One turn moves every row onto another: examples first, then more rows asked:
Raz: [ -9  20  15  -2 -21  13   2 -16 -11  -5 -16  17]
samat: [  0  20  17  -5 -18   2  -5  11 -20  -6 -14  13]
gusug: [  8  16  23   6 -13 -12  23  16  -7  14 -20  22]
Lotig: [-12  19  15   0 -27  11   2 -12 -10  -9 -16  14]
bos: [ -8  21  24  -1 -20 -12  18 -28  -2   5 -19  21]
Rozuz: [-11  21  22  -6 -11  -5  19 -25   0   1 -18  21]
luzim: [ -6  21  17  -1 -21  10   2 -22 -14   0 -17  19]
zik: [  6  15  22   4 -11 -10  24  19  -6  10 -19  21]
nepi: [  6   8  31   9 -25 -21  18   7   8  -3 -18  20]
bozut: [ 11  11  32   8 -20 -22  17  -3   3   8 -19  25]
Budi: [-10  19  17   4 -34   6   1 -13 -10  -8 -17  13]
Tal: [  0  19  18   0 -27  -3  -6  10 -21  -5 -15  11]
Fover: [  6  15  23   7 -16 -13  24  19  -6  11 -19  20]
zaris: [  8  15  23   7 -16 -13  23  17  -7  13 -20  21]
pari: [-10  18  25   4 -30 -16  18 -23   0   1 -19  17]
vatad: [  5  15  23   6 -14 -11  24  20  -5   9 -19  20]
ger: [-16  20  19  -7 -12  -2  19 -17   5  -7 -17  17]
Peg: [-15  17  22   3 -31 -14  17 -16   4  -8 -18  13]
medez: [  7  15  23   5 -11 -10  24  17  -7  12 -19  22]
doz: [  1   9  27   3 -17 -14  19  12  11  -9 -17  18]
mugo: [ 12  14  31   1  -8 -16  18  -5   3  10 -19  29]
Vusis: [-18  18  20  -3 -23  -7  19 -12   6 -12 -17  12]
Tula: [ -5  21  19   3 -29   5   1 -22 -15   2 -17  19]
gezi: [  7  13  27  -5   0  -8  20   0   7   4 -18  27]
lomam: [  3  22  18  -8 -13   3  -4   5 -23   0 -14  17]
Vuron: [  8  21  21  -1 -24  -6  -6  -1 -26   7 -16  18]
Vap: [  2  11  25  -3  -5  -7  20   9  10  -6 -17  22]
tabo: [  6  23  20  -5 -15  -1  -5   0 -26   6 -16  19]
dofom: [  4  20  20   2 -30  -8  -7   4 -23   1 -15  14]
Fufen: [ -7  19  18   6 -35   3   0 -18 -13  -2 -18  15]

Vuron moves to dofom
medez moves to gusug
Now find these:
ger moves to Rozuz
Budi moves to Lotig
Vap moves to gezi

One turn moves every row onto another: examples first, then more rows asked:
Kezi: [ -2 -20   2  -9  -8  -8   8  12  13 -11  -8 -19  12  -3]
Zeg: [-5  1 22  5 -8 15 -1 -6 -8  0 13 -5  2 -8]
zizeg: [ -7 -16   3  -2 -18  -7   1  20  19 -15  -7 -15   6  -6]
Ruli: [ -9 -15   6   0 -20  16   4  -5  -3   5  18  -8  11  -3]
litav: [-20   2  10   4 -10   8   4  -1  11  -1  21  -2 -16  -5]
Nep: [-10  -4  -5 -25   1  -3  -3   7  16 -14   3  -5  13 -10]
noli: [ -1 -18   2  -7  -8 -10   7  14  11 -11  -8 -19  12  -3]
Sados: [ -3  -9  -1  -9   9 -12  -8   3  11  -6  -4  -1  15 -15]
sifof: [ -6  -6  16   0 -11  16   2  -5   7   7  24  -6  -4  -9]
fif: [ -1 -19   1  -8  -8 -11   8  15  14 -10  -6 -19  11  -3]
zoral: [-16   8  16  -2  -8  15   0   7   7  -2  20   0 -10  -9]
podo: [ -5   2  27   0 -15   8   9   1  -3   5  12  -5  -3  -3]
rifi: [ -6  -8   5   7 -24   0   1   4   0   7  27 -11   5  -2]
Konaf: [ -5 -14   7 -16  -7  -8   8   5  13 -12 -13 -12  11   1]
Zeki: [ -8  -8 -10 -16   2  -3  -5  15  12 -15   5 -12  15 -14]
rumib: [-17   9  18  -2  -7  18  -1   5   2  -5  15   1  -7  -8]
San: [ -1 -10  -5 -18  -9  -2  -6  14  11  -7  10 -10  20 -20]
Zale: [-18   2   3  16 -18   4  -7  11  -1 -10  17  -7   0  -1]
dof: [ -6  -2  25  -3 -15  11  11  -1   2   8  14  -4  -4  -4]
Dud: [ -9   2  -2 -19   2  -8  -6   9   8 -17  -1  -6  16  -9]
meb: [-21   2  14   3  -6  17   3  -6   0  -6   9   0  -9  -4]
kuz: [ -5   1  25   0 -16   5   9   3   2   8  17  -6  -6  -3]
gizab: [ -2  -9  -2 -17  -7   1  -7  11   5 -10   4  -9  24 -19]
kana: [ -6 -18   4  -3   3 -10   0   4  18  -8 -13  -5   7  -7]
gofa: [ -4 -12  -3 -12   7  -9  -6   2  16  -4   0  -1  13 -16]
mulop: [ -3   4  19   9 -13   2  -3   3  -1   4  24  -8  -4  -8]
sek: [ -3  -8  -3  -8   7 -16  -8   6  15  -4   2  -3  13 -15]
Geteg: [ -9 -20   3  -5 -16   1   3  16  19 -15 -10 -13   7  -6]
samur: [ -1  -5  -2 -14  -9  -7  -8  16   5 -10   7 -11  22 -19]
buza: [ -6 -18   2  -2   1 -14   0   6  23  -6  -9  -6   4  -7]
Gome: [-10   6  21  14  -9   9  -5   4  -3  -7  12  -6  -7  -5]
fiza: [ -5 -14   4 -16 -10 -13   8   8  21  -8  -5 -13   6   1]
doti: [-18   9  15  10  -8   2   0   2  -2  -7  14  -3 -11  -3]
dibi: [ -3  -8   7 -11 -10 -19   5  10  13 -11  -9 -14   9   2]
modud: [ -8   4  19   2  -9   5   6  -8 -11   3  13  -4   0  -5]
bola: [-21  -5   4   9 -14  20  -4   2  -4 -11   9  -5   5  -1]
lom: [ -8   1  -5 -20  -1 -13  -6  12  16 -13   7  -7  11 -10]
Lavu: [ -8 -16   6  -2 -15  -3   1  18  13 -18 -13 -14   9  -5]
gakor: [ -8  -7  -8 -15   3  -3  -5  15   9 -17   2 -12  16 -14]
rivo: [-11  -1  15   9 -13  10  -2   4  12   0  23  -7 -13  -6]
Vali: [-10  -4  15  -4 -11  11   9 -11   1   8  20  -3  -4  -7]
Rola: [ -6  -4  11   9 -20   4  -1   0 -14   1  14  -9  13  -1]
tovig: [-21  -9  -2   7 -18  16  -3   5  10  -5  21  -6  -3  -2]
vebo: [-13  -4  18   6  -8  24   0  -4   5  -4  12  -4  -7  -6]
zelo: [-16  13  18   1  -8  11  -2   8   2  -4  18   0  -8  -8]
Bef: [ -7  -6  -9 -14   2  -5  -6  17  10 -16   4 -13  15 -14]
rere: [ -7   3  15   3 -13  -3   6  -3  -1   8  24  -6  -6  -6]
tud: [ -5 -15   4   0   2 -16  -2   7  17  -8 -12  -5   6  -6]

Sados moves to kana
litav moves to rere
Now find these:
podo moves to rumib
Ruli moves to tovig
dibi moves to Dud
San moves to zizeg
Bef moves to noli
mulop moves to Gome

One turn moves every row onto another: examples first, then more rows asked:
Gigur: [ 15   3   2   7  -2   9 -13   2  -1  11  -2   8  -2   4  16  -3  24  14
   7   5  -1  -4  13  -5  -3 -26  -3 -10 -13  12]
kedod: [  0  11   3   6 -14  11  -5  -8   2  -8   1   9 -11   6 -14 -23  20   4
   5   2  -2  15  21 -17  -9  -4  21 -12   2  -7]
beg: [  5  -3   2  -7  -8  -4  -7   4   2   5   1  -2  11 -11 -15   1  14  13
   3  -2  -6  -2   1 -24  -7  11   8  -3   2  14]
goda: [ -6   4   8   7  -9   9 -11   7   0   3  -4  10   6 -10  -3 -34  -3 -10
  -6   1  13 -19   8 -15  -8   5  18  -4   4   6]
Vibu: [ 12 -13   2  17 -19   3  -2  -1   1  -2   0  -2  -1   4  -1 -18   6   4
 -14   2  -3  -3   0 -15  -1  -4  18  -8  23 -13]
lum: [ 10  -3   5   0 -11  -2  -7   2  17 -13   5   9  -2  -8   8 -18  25   5
  -3  11   0 -12   7 -14   5   2  16   9  11  -4]
bekiz: [ 11   4  -4  -2  17   9  -1  -1  11  14   4  -6   8   3  10 -12   3   7
  12  11 -15  12   5  -6   3 -14  10  -3  -4  12]
dakag: [ 11   3  12  -8   7   5  -4  -3 -13  12   2  13  -7   9   7 -29 -10   8
  -2  -2  -6  -8   9   1   0  12  13  -4   2  -6]
fefiv: [  3  11  13  -6  -3   0  -5  -7  -7  13   5  18   7 -13  -8 -16  18   6
  -3  13  22 -10  -8 -13 -10 -17   4 -14  -4   6]
rog: [24  5  8 14 -2 29 -4  1  7  1  2 -3  5 -6 -7 -5 16 13 -9  2  6 -3  7 18
 -2 -8  5 -9 -7  3]
Kez: [ 14   0  -3   1  -6  -5   9   9  20   7   0   6   7  -7 -13 -18   8  12
 -10   7  -2   0  10 -19  -6   7  12   2 -23 -17]
saras: [  3   2  12 -16   4   4   7  16   1  17  -4   3  12 -10  -4 -13   8   4
  -4   6  -3  -8 -18   8   7 -11  17   2  -9  -3]
nemi: [  9  11   8  -3   3 -12  12   7   0  15  10   5  16  -4 -16 -12   5   4
  -4   8  -4 -14   8 -18  -7 -11  12 -23  -3 -16]
Molis: [  4   3   9   3   5  17  -5  -3  -2   2   1  19   3  -5  -1 -26   6   4
   1   3 -15  -5   0  -3   0 -32  16 -18  12  12]
koz: [  7   5   4  -6  -6   4  13  12   6   0   3  -4   6  -7 -14 -17  23  22
 -14  -2   2 -11   0  -4   0   5   7 -22  -2  14]
delor: [ -9   0  16  14  -8  14   2   1   5  -2  -2  -5  -3   6   8  -7  17  -2
 -14 -21  -5   5   5  -3  -9  -5   5  -2  -7 -10]
Nedup: [  9  -5  -5  -7  -7  -1 -18   5   3   2  -2  24   3  12  -1 -19   6  10
 -11   1  16   1  14  -6  12   1  19  -7  -2 -12]
bivo: [  7  -8 -10   9  -7   1 -12   2  12  -4  15 -13  23   0   2 -14  12   7
 -18  10   9  -9   0 -11  -2  -4  18  -4   0  -2]
pemu: [  2   8  -1   5  -7  11 -18   3   2   4  12  -7  11  15   8 -18   3  24
 -10 -11  -8   8   0   2 -13 -11  13   1   1  -5]
Nar: [  5  21   9   0 -10  -2  -7  19   3   4   4  14   3   2   0 -21  19  -6
 -17  -3   6   4  13 -14  -5  -8  30  -7   2 -14]
mugun: [  8 -14  15   0  -8   3 -12  -7  -2  -8  -1   8  -5   3  10 -18  -5   6
   6  14  -6  13   3  -4  -8 -21  12  -4  -8 -12]
Sife: [-14  11  31   5  -2   1  -1  -5   9   2   0   8   6  -7 -18  -8   2   4
 -15   2   3  -4   3 -15  -4   2   0 -17  -8   0]
sur: [ -3   2  -9   1  -9  15  -6  -4  -7  19 -11   7  17   2  -4 -14  11  10
  -5   2  -2   6  -5   4 -11 -18   3 -18 -21   6]
zapi: [  6  12   5   2  -1   6  -5   0  -7   1  -8 -19   5  -9  -1 -14   0  -1
  10   9  -9 -12   3   3   2   8   9   5  -1  14]
Setu: [ 14  -9   8   8  -7  10 -11   8  -6 -12  12  -8  -3  12  10 -19  20  10
   1   5   0  -3  14   7  -8  -2  16 -14 -12 -13]
fana: [ 14   5  17  -3  14  16 -22   5  15   8   6  17 -12   5  -6 -26   1   7
 -13   5  -5   4  12  -8  -2 -15  22 -10  -7   0]
Virov: [ 12  14   5   1  -1   2  -2 -13  -2  11 -10  22  -3  -2  -7  -3   6  -3
 -12 -13   2  -6   4   3   3  -9  -6   1 -10 -10]
beto: [  8  -3  18   3  -7  15  -3  -2   0  11   4   4   8   1  -6 -30  12 -12
  -9   0   2 -10   4 -13  -8  -9  11 -22  15 -21]
vedal: [  2   0   4 -12   3   8 -10  -7   3   5   7  11   5 -12 -22   2   3   8
  -8  -2  10   0  13 -21 -13  -1  16  -8   6  -7]
mevuv: [  8   6   2 -12  10  12 -12  -4   0  19  -3   4  -1  -2 -25 -11   9  -6
  11   9   7 -11   0   0  -1 -18  15  -7  -8  -5]
Tukab: [  5   5  10 -12  -6  -5  -6   4   8   5  -3 -23   5  -3  -2   3  10  11
  -9   6   1   1  -6  -7  -5 -18   4 -14  -1  17]
kefi: [ 13   6  11   3  12  16  -2   1  -3  12  -3  20   0  -4  -6 -19   7  11
  -9   4   1   7  10  22  -5 -10  19  -4  -2  13]
Lavab: [  2   6  19  24   1  21  -4   2   9   3   4  -1   2  -2   0 -26   5  12
  -1   1   5  -4   3  -9  -3 -10  -4   2 -10  20]
Nifem: [  8  -5  -6  11   1   0   9  -4  -9   0   4   0  11  -6   9   2  -5   9
  -9  -8  -7  -5  13 -12   9   1  11   1  -3  -6]
nodo: [ -1   3  12  24  -2  12   0   9   7   1  12  -6  12  -1  -4 -13  27  22
 -10   4 -13  -6   6 -18  -1  -7  21  -7  -8 -12]
Pav: [  4   5   5  -3   7   0  -2   5   3   3  -3   8   1 -12  -1 -14  13   8
   3   1  -1  -2   4   8  -7 -11   0  -6 -34  21]
gili: [ 14   0  -5   1   2   3   7   5  -4  -6  -4 -16  17   1 -18  -3  15   0
  -7  -9  -5   4  -3  -4  -2 -19  14   0  -9  -3]
pabu: [ 10   8   8 -16 -10 -11 -15  14   2   3   1   3   9 -13  -1 -27   3  -1
 -13  11  -4  -7  -3  -9  -4   7   9 -25   0  -6]
kozam: [  9   7   7  13  -9  17  -3  18   9   0   0  -9 -16 -11  10 -22  14   3
  11   3   3   2  11  -2  -5 -18  24  -4  -4   2]
lud: [  6  25   3 -16   7  -4 -14   6  11   2  -9  14  -2  -4  -7  -8   0   9
  -6   4  -4  -9  11   0  -5  -5  13  -2 -23   3]
vutu: [  6  -1  15   2   4  10   6   0   6   0  -3 -10   5  -9   6  -1  24  -2
   5  21   0 -13  14 -16   9  -2   4 -12 -12   7]
bote: [ -3  -1  10  17  -2   9  -1  -5   0   3   2   8  -5  10  17 -29  12   4
  -9  12   0   3   1  16   5 -16  12  -9 -10  -8]
depo: [ -5  -2   6   4 -14 -12   3   5   3   0   6   2  -2  -2 -12 -17   6  -1
   2   0   0  -6  -5 -36   5  -3  12  -8  -7 -14]
Fugoz: [ 10  19  18   0  -2   4   0  11  -3  10   0  16   2  13   7 -37   5   3
  -5   9   8 -10   3   0  14 -16  11 -10 -13  -5]
sebu: [ 14  -4  13  -9  10   4   5  -8   4  15  -7   5   2 -18 -14  -5  21  -6
  -7   5  -8 -12  -2 -10   7  -1  10  -5 -16   5]
kinal: [ -1  -2  -2  -3  -9  -8  -2   8  -3  -8   0 -14   5   2  14 -17   2   1
   2  -3  -1  -6   7 -30  -5 -19  12  -1  -7   1]
Puser: [  6  -3  16  -7   5   4 -10 -13  10   2 -11  17 -10  12  -9 -15  14  10
  -7   2  -1 -11   9   5 -19 -14   8 -22  -7  -9]
doso: [ -8  12   0  17 -12   1 -11  11   5   1   3  14   0  11   0 -32  -2   7
  -2  -1  -8   5   8   0 -15  -9  18  -8   8 -10]

kinal moves to lud
doso moves to beg
mugun moves to Kez
Now find these:
zapi moves to dakag
fefiv moves to kozam
fana moves to bivo

One turn moves every row onto another: examples first, then more rows asked:
kavab: [ 12   5   6  -3  16   1  18   4 -12 -23 -10 -13   7   5   4 -15  -4  -7
   6   4   8   9   0   1 -14   7  -1  13  -3   8 -10]
lopi: [ 11  -1  -9   1  11   2   8   4  -5  -3  19  -1 -11   3  15  -9   4   1
  -5 -11  14  19  22   0 -15  16   6   5   1  -4 -13]
Tesa: [  9   8  -6   2   4  -3  -9  -6 -15  -6   8 -13  -8   9 -11 -14  -4 -19
  11   9  25  -2   8   4 -14  -6   3   5  -3   7   9]
neno: [ 16   4 -16  -7   4  -5  -1 -10   6  13 -11   4   8  -5   1  -6   2   1
  23   7  16  -1  20  -7 -19  13 -10  -3  -3  -1 -20]
lekig: [ 11  13 -15   4  13  -1   3   1  -3 -14  -4  -3   4  -4  -3  -7  -8  -2
   5  -2  -4   2   7  13 -20  14  -2  -7  21  -7  15]
vol: [  0   0  -6  11  11 -10  12 -19  -6  22   6   7   5  -2   1  -6  -8   5
  18  -3  18  -6   7   7 -19  19   9   6 -16 -20 -13]
Gime: [  8  10 -12 -20   6   2 -12  -8  -7   4  10  -1   5   0   0 -23  -9  -7
  -7   1  22 -11  10  12 -22  -2 -10  -3  -3  -7   1]
gagor: [ 20  -8   4  -1   9 -16   0   5  -4  -1  -3   6  -8   6 -19 -14 -13  -8
   1   8  26   3  -7   5  -2  23  16   5  -5   8  -6]
Sodo: [  6  15 -22   7   3 -12  10   8   7  13  -1   7   9 -12 -14 -16   0  -6
  12  -7  -2  10   0   3 -22   2  -1 -10 -14   0  -7]
budun: [ 20  12  -2  -4  -3  -3   5  -1 -16 -14  10   1   9 -10  -9  -4   6 -13
  -4  -9   9  15   8   6 -14   8 -12  13  18  -7   0]
dor: [ 20  -4  -2   6   0  -4  21   2  13   3   4  12  -3  -7   8   5  -8  -3
  10  15  10   6  14  19 -23   7   1  10   7 -10   7]
Favu: [ 27  -4  10   3   7 -16   8   0  -6  19   1   3   4  -5  -5  -2   1  -4
  -8   2  19   4   8 -14 -15  23   2   6 -14  -7 -17]
fifir: [  9  -4   3  -4  -1   0  -5   2   1   8  16   5   8  -9  -6  -3  -7 -10
  11   6   5 -18  26   6 -28  13   6  10 -10  -1  -6]
nafo: [  2 -10 -11  11   2  -6   8   2  -8  -7   9   6  15  -3   0  -5 -14 -28
   6  -3  21  16  -5  19 -10  19  -5  -2 -17   6   2]
sok: [  7  -3   8  -1  -3 -12  18   5  -6  15  14   9   2  -8  -2   0 -12 -10
   8   9  13   5  -1  15 -26  12   0 -10 -26  -9  10]
topil: [ 16   8  10   6  20 -11   5  -4   7   9   3  -8   1  -3   2 -19 -11 -16
 -10  -4  13  -7  -2   1 -31  19 -16  -3 -12 -11  -5]
Volo: [ -2  -1 -17   6   6 -11  15   1   1  11  12  18   2  -5   2   6  -8   1
   6 -19  19   7   3   1 -10  23  11 -11  -4  -9 -14]
Zodup: [ -6  -1   0  10  16  -6  11 -16 -19   9   6  13  -6   5  -2 -17  16  -7
   7   3  11  -2  -2  15 -19   2   1   5   1  -3  -1]
Losu: [  7   9   5 -14   2  -2  -3  11  -2   4   6  12   3  -5 -15  -2  -6  -9
  14  -3  23  16   4 -11  -2  26 -14   2   1   0 -10]
beve: [ 10  -4  -5  -5  -5   1  18   4  11  11  12  18  -3  -3   4  -6  -8 -15
   0  12  24   1   5  24 -20  -5   2   0  -9  -1   3]
zinen: [ 20   1   6 -10   1  -7  22   5  -2   8   1  10   0 -13  16   7 -10  -1
  17  10  23   6   6   6 -12  24   4  -4  -3  -8   3]
tek: [ 24   1  -5  -2  -6  -4  -1   2  13   5  -6  -7  26   0   1  -7  -7 -10
  -1  -6  33   8  13  11 -20   8  -5   4 -12 -14  -4]
Manu: [  8   8  -2  10   7  -5   7 -10 -10   0  26  -7  -7  -8 -14 -11 -11 -13
  15  -6  26  16   4  -4 -18  -4   7  -3  -7  -2   7]
zis: [ -5   4 -21  15  17   3  15  -2  -2 -20  -6  -4   8  10  -1 -15  -7 -10
   8   4  22  -5   0  -3 -20  13  -5  10  -2  -1  -9]
Puna: [ 29  -5  14   1   6 -17   7   1  -6  -1   3   9   4  -3 -24 -14  -9  -6
  -7   0  15   8  -2   9 -17  29   2  16  -3  -5 -12]
sutu: [ 13   2  -6  18   7 -19   3   5  11   8 -10   5  15   0  -7  -2  -8 -10
  12   2  25   3 -10   5 -17   0  -5  -7  11  -5  14]
sezag: [ 11  -2   0  -7  -7   0   8 -24 -16  -9   5   4   8 -11  -7   3   7  -7
  15  -6  22  17   9   4  -6  10   0   4   8 -12  -1]
tifoz: [ 14   1  -5 -11   8  -9  -6  -2  -9   8   6  -5  -4  -2  -9 -29  -3  10
  -3   2  20 -14   8  11 -22   8  16  -3   0 -16   1]
lukez: [  8  -4  -6 -11   1 -17   1   2   7 -10 -19   0  -3   4  10  -9   5  -4
  -2  -3  10  -1 -10   5  -4  21   2 -10  -2 -11   2]
muvi: [  9  -2  -3   1  15   4   4   1  -7   6   2   1   5  -5 -13  -9  -8  -4
 -12  -2   4   3   6  12 -13  26   2 -17  22  -7  -3]
tuter: [ 22  -4  -4   4   6 -25   5  -4  -7  -8   9   7   7 -11  14 -12  -9  -2
  22   3  32   2   2   3 -21  15  -6  22  -2 -10   3]
sanik: [ 15   0   0  10  -1 -18  18   6  -8  11  -7   5  -1  10 -13  -8   6  -9
   4   3  15   4 -13  -4 -10  22  17  -7 -12  -2  -6]
Gegan: [  5  -3 -17   3  18 -12   9 -20  14  -1   1   9  -9  -4  -7  -1 -14   2
   7 -15  12  12   9  -8 -10  11   2  -8  -8  -9  -6]
Far: [ 20  17 -11  -5   1  -1  -4  -9  -4  -4  -5  -4  25   4  -2 -17  -4  -7
   7 -11  29   2   2  12 -12   9 -15  14   5 -11 -12]
mutap: [  7   4 -17  17  15 -18 -16   4   2 -10   0  -4   9   4 -14  -1 -11  -8
   6 -11  15   4   3   5 -16  -1  -6  -4   0   4  10]
Sut: [  4  -7   7  -9  12 -16   5   6 -13 -17   6   3   4   5  -5 -12  -2  -5
  -5   2  12   5  -4  -5 -24  -7 -16   6  -6   9  -8]
teba: [ -6  11  -5  -3   8   1  11   3  -3 -13   0 -15  -4  -2  11 -15 -18  -5
  10  13  17  -2  -2  19 -25  10 -10  12   0  -7 -12]
Dip: [  3  10  -7  -5  -9   0  11  15   1   7  12  15   7  -6  -2 -10  -7 -10
  18   4   1  -6  -5   5  -7  15  11   3  15   1  -2]
Zotut: [-11  -1  -5  -8  10 -13   2   9  -3 -20   2   4  -2 -17   3   2  -7  -5
  -6   0  13  -3   1  17 -27   3 -14   4   1  -1  -6]
kanup: [  6  14   9   2   7 -10  -1   4  -7   0  -3   1   1  -5 -27 -12   0  -6
  25   0  12   3   5   3 -19  16   5  11 -24  -7   6]
fupu: [  6   8 -11  -4   9  -6  19 -31   6   5  -1  12   0   0 -10 -18  -6  -2
  11 -15  18   5  -1   5 -17  11  -1  -1 -13 -17 -14]
lipas: [ -5  -3 -20   2  11 -11   4   1  -3 -16   5   8  13  -7  -1 -13  -2  -1
 -11  -5  18  -1   1  -8 -18   1 -14  20  -7 -10 -10]

tek moves to sezag
Dip moves to Sodo
tuter moves to lopi
Now find these:
lipas moves to kavab
budun moves to lekig
sanik moves to sok
Puna moves to dor

